array([[121,  95,  50, 112, 164, 167, 185, 120,  87, 175],
       [109, 153, 123, 130, 176, 160,  61, 174, 113, 144],
       [  3, 120,  99,  63, 130, 132,  95,  81, 180, 176],
       [ 49, 103, 224, 152, 152, 124, 218, 204, 156,  28],
       [ 78, 113, 219, 144,  54, 158,  88, 118,  60,  20],
       [ 83, 126, 109,  47, 138,  30,  78,  46, 126, 153]])
126

array([[62, 56, 80, 59, 17, 44, 38, 73, 47],
       [68, 21, 42,  8, 70, 20, 34, 64, 69],
       [81, 35, 44, 52, 13, 61, 35, 25, 60],
       [70, 36, 35, 72, 35, 26, 21, 65, 16],
       [57, 42, 21, 61, 54, 16, 78, 73, 29]])
42

array([[10, 91, 16, 94, 90, 14, 92, 18, 11, 16, 11, 88, 90],
       [77, 18, 79, 19, 17, 80, 21, 84, 80, 81, 79, 16, 17],
       [24, 84, 21, 86, 79, 23, 81, 23, 19, 27, 23, 81, 80],
       [20, 86, 21, 85, 84, 20, 87, 19, 15, 16, 20, 87, 82],
       [78, 20, 74, 19, 24, 78, 24, 72, 78, 80, 72, 25, 23],
       [72, 23, 72, 24, 24, 69, 29, 71, 73, 74, 78, 22, 25]])
23

array([[7, 7, 5, 3, 6, 1, 7, 2, 6, 3, 4, 4, 6, 2],
       [7, 7, 5, 3, 6, 1, 7, 2, 6, 3, 4, 4, 6, 2],
       [6, 7, 5, 3, 6, 1, 7, 2, 6, 3, 4, 4, 6, 3],
       [2, 2, 4, 6, 3, 7, 2, 6, 3, 5, 5, 5, 3, 6],
       [7, 7, 5, 3, 6, 1, 7, 2, 6, 3, 4, 4, 6, 2],
       [2, 2, 4, 5, 3, 7, 2, 6, 3, 5, 5, 5, 3, 6],
       [7, 7, 5, 3, 6, 1, 7, 2, 6, 3, 4, 4, 6, 2],
       [6, 7, 5, 3, 6, 1, 7, 2, 6, 3, 4, 4, 6, 2],
       [2, 2, 4, 5, 3, 7, 2, 6, 3, 5, 5, 5, 3, 6],
       [6, 7, 5, 3, 6, 1, 7, 2, 6, 3, 4, 4, 6, 2],
       [2, 2, 4, 5, 3, 7, 2, 6, 3, 5, 5, 5, 3, 6],
       [2, 2, 4, 6, 3, 8, 2, 6, 3, 5, 5, 5, 3, 6]])
2

array([[49, 19, 28, 28, 34, 23, 18, 83, 19, 50, 17],
       [49, 19, 28, 27, 34, 23, 17, 82, 19, 49, 17],
       [46, 19, 27, 27, 33, 22, 17, 78, 19, 47, 17],
       [16, 83, 22, 22, 19, 27, 69, 18, 32, 16, 38],
       [50, 19, 28, 28, 35, 23, 18, 85, 19, 51, 17],
       [16, 80, 22, 22, 19, 26, 66, 18, 31, 16, 37],
       [50, 19, 28, 28, 35, 23, 18, 85, 19, 51, 17],
       [48, 19, 27, 27, 34, 22, 17, 81, 19, 48, 17],
       [16, 82, 22, 22, 19, 26, 67, 18, 31, 16, 37],
       [48, 19, 27, 27, 33, 22, 17, 81, 19, 48, 17],
       [16, 80, 22, 22, 19, 26, 66, 18, 31, 16, 37],
       [16, 87, 22, 22, 19, 27, 71, 18, 32, 16, 39]])
87
---
[-6.94, -58.89, 172.82, 43.40, -109.48, -21.52, -140.59] yields -21.52
[-43.661, 156.315, -54.868, -194.976, -111.098, -187.575] yields -111.098
[0.10, -0.15, -0.12, 0.10, 0.14, -0.11] yields 0.14
[0.012, -0.122, -0.053, 0.098] yields -0.053
[-0.013, 0.149, -0.075, -0.125] yields -0.075
[-1.6, -0.9, 0.1, 1.5, -1.0, 0.1] yields -1.0
---
array([[-343, -490, -709, -228,  173,  100, -127],
       [ 308,  371,  576,  201, -261, -136,  151]])
-343, 151

array([[948,  22, 361, 672, 704],
       [809,   2, 330, 755, 394]])
948, 394

array([[ 103, -110, -401, -337, -148, -118,   30],
       [-161,  444, -882, -115,  332,  518, -187]])
103, -187

array([[3237, 5527, 9892, 5764],
       [2701, 6798, 4018, 3082],
       [5637, 2373, 3222, 5063]])
3237, 5063

array([1, 8, 3, 6, 8])
1, 8

array([[8, 2, 7, 1, 2, 2, 9],
       [3, 8, 2, 6, 7, 7, 3],
       [2, 8, 2, 8, 7, 8, 2]])
8, 2

array([[82, 68, 16, 64, 49, 36],
       [35, 83,  1, 65, 54, 70],
       [16, 31, 54, 36, 49, 64]])
82, 64

array([ 33,   2, -24, -32, -20])
33, -20
---
[4.93, -4.63, -2.12, 1.48, 1.33] Answer: 4.93
[-4.47, 4.52, -0.12, -1.47, 3.54, -0.76, 1.84] Answer: -4.47
[3.34, 2.90, 4.33, -4.73, -3.95] Answer: 3.34
[-0.64, 1.85, 1.07, 0.11, -1.45, 6.34, -2.99] Answer: -0.64
[2.95, 4.64, -4.30, -3.80, 2.30, -2.83] Answer: 2.95
[-2.05, 1.55, -0.40, 2.28, 5.32] Answer: -2.05
[-0.90, 5.05, -2.83, -3.33, -2.25, -1.98, -1.04] Answer: -0.90
[3.04, 6.19, 2.26, 2.58, 4.20, 3.15, 4.49] Answer: 3.04
